In the rows, 128 means zero.
Each named turn below is shown by a few rows before and after it. Which turns, in which order, take the first row of each later pair to the second? The first pair is answered.
S:
[152 140  92 163 127 108 178 121 122  99  96 125 129 102 127 139 150]  ->  [150 148 127 141 107  92 162  92  90  87 104 124 133 133 115 159 144]
[115 160 172  93 118  63  84 119 158 135 124 166 122 155 122 150 106]  ->  [122 153 130 121 153  79  93 159 202 151 123 167 120 116 146 114 127]
[ 91 128  88 124  84 175 116 142 152 150 149 124 137 147 143 135 136]  ->  [ 86 130  97 113  75 177 126 132 142 150 147 117 142 140 138 144 131]
[137 150 153 103 164 109 140 110 111 115 127 163 125 140 110 149 133]  ->  [142 143 133 118 183 113 138 139 131 124 128 166 118 122 123 124 151]
M:
[134 123 154 120 112 133 160 108 101 110 126 119 137 109 116 138 110]  ->  [121 101 156 121  96 122 123 113 108 118 141 106 143 139 124 135 112]
[132 153 135 131 205  80 135 142 162 138  92 141 153 139 114 111 132]  ->  [122 149 138 121 188  63 117 145 160 145  90 136 152 166 114 119 130]
[100 159 138  70 143 123 131  91 113 109 129 155  96 157 125 171 112]  ->  [ 80 116 147 113 163 129  90  99 119 112 173 139 106 158 156 105 150]
L:
[ 91  73 154 132 104 103  79 105 123 125 147 120 144 145 129 101 141]  ->  [147 123 150  80 101 122  82  90 121 121 151 164 104 149 133 144 142]
[ 98 128 113 128 106 113 149 135 145 135 118 119 175 137 114 130 129]  ->  [133 157 113  92 107 126 151 130 145 126 123 142 152 130 115 160 129]
[137 145 113 126  73 173 156 124 108 117 155 105  97 111 138 143 108]  ->  [118 116 112 155  83 171 161 135 107 127 148  87 109 102 140 114 109]
[139 123 161 129 139 122 139 104 120 117 149 134 124 112 126 128 134]  ->  [130 115 162 140 135 121 141 107 119 118 141 128 128 116 121 121 130]
Z:
[132 125 106 128 112 155 137 122 132 126 145 114 121  99 137 123 133]  ->  [142 138 112 108 112 154 139 114 124 118 140 132 119 108 127 140 127]
[156 171 137 119 116 142 126 110 121 126 151 119  97 124 133 136 150]  ->  [132 136 138 147 107 146 119 115 113 125 163  90 113 123 139 116 152]
[117 124 102 111  74 145 113 131 142 143 125 105 111 137 137 157 115]  ->  [119 129  98 106  73 146 112 138 146 144 131 110 110 139 136 158 122]

Between the rows of a pair lie two turns.
[156 141 146 109 153 128  97 123 137 122 160 163 112 137 134  97 151]  ->  [145 165 141 116 164 120 158 117 123 107 109 161 126 112 105 117 112]	L, M
[131 131 125  98 130 107 103 120 123 129  84 140 119 169 150 132 129]  ->  [129 104 128 143 155 136 147 120 110 116  91 139 132 106 150  89 129]	Z, M
[123  87 151 103  81 180  73 137 120 119 175  75 125 149 146  97 117]  ->  [147 137 145  62  62 168 109 125 114 112 125  94 120 152 120 163  83]	M, M
[118 105 125 135  95 162 138 129 126 121 144  99 128 108 135 113 119]  ->  [133 127 107 114  97 154 151 137 138 124 124 111 120  95 132 129 111]	M, Z
[151 152 150 109 159  77 119 137 131 101 113 189 121 151  95 190 138]  ->  [ 98  92 150 170 169  61 123 155 136 117 108 142 164 142 102 135 133]	L, L
[139 141  97 104 121 159 127 134 148 137 121 141  94 119 129 136 135]  ->  [137 132 103 113 130 165 123 140 145 134 132 136  98 112 134 120 149]	M, M
[145 154 159 130 151 100 131 125 123 126 120 180 115 138 135 150 122]  ->  [116 114 166 153 138 105  99 132 130 138 144 150 125 158 153 126 135]	M, Z
[137 140 149 162 142 122 130 146 107 102  98 131 137  83 106  93 137]  ->  [120 139 165 126 103  97  95 122  91 103  96 118 135 136  97 131 123]	S, M
[180 183 104  70 152 156 154 128 141 145 127 164  75 117 137 155 110]  ->  [124 122 140  79 100 130  64 109 121 151 178 118  98 200 155 133 124]	M, Z
[171 148 131 110  98 153 143  96 110 128 111 140  93 137 133 150 125]  ->  [144 105 112 148 114 159 114 126 140 142 139 114  96 137 162 101 159]	M, S
[141 142 171 104 132 149  79  79 115 100 171 143 112 145 124 108 164]  ->  [145 155 170  80 125 140  90  75 111 100 153 144 110 151 116 132 148]	M, M
[135 148 144  85 139 102  87 125 143 158 150 152 117 183 142 118 166]  ->  [160 182 139  76 150 109 129 115 137 142 122 169 115 157 123 149 137]	M, M
[114 118 109 146 107 159 148 133 113 144 119 129 132 109 147 131 116]  ->  [114 108 142 144 108 153 136 113  95 136 144 129 133 125 150 123 119]	S, M
[112  80 146 170 101 120 143 125  99 120 103 109 143 114 133 136 124]  ->  [142  94 163 160 129 121 154 107  85 101 117 138 129 102 127 125 133]	S, M
[127 148  84 134 134 135 155 162 153 148  99 126 118  91 133 139 120]  ->  [103 136  92 123  87 121 125 151 141 155  99  96 129 141 136 160 106]	M, S
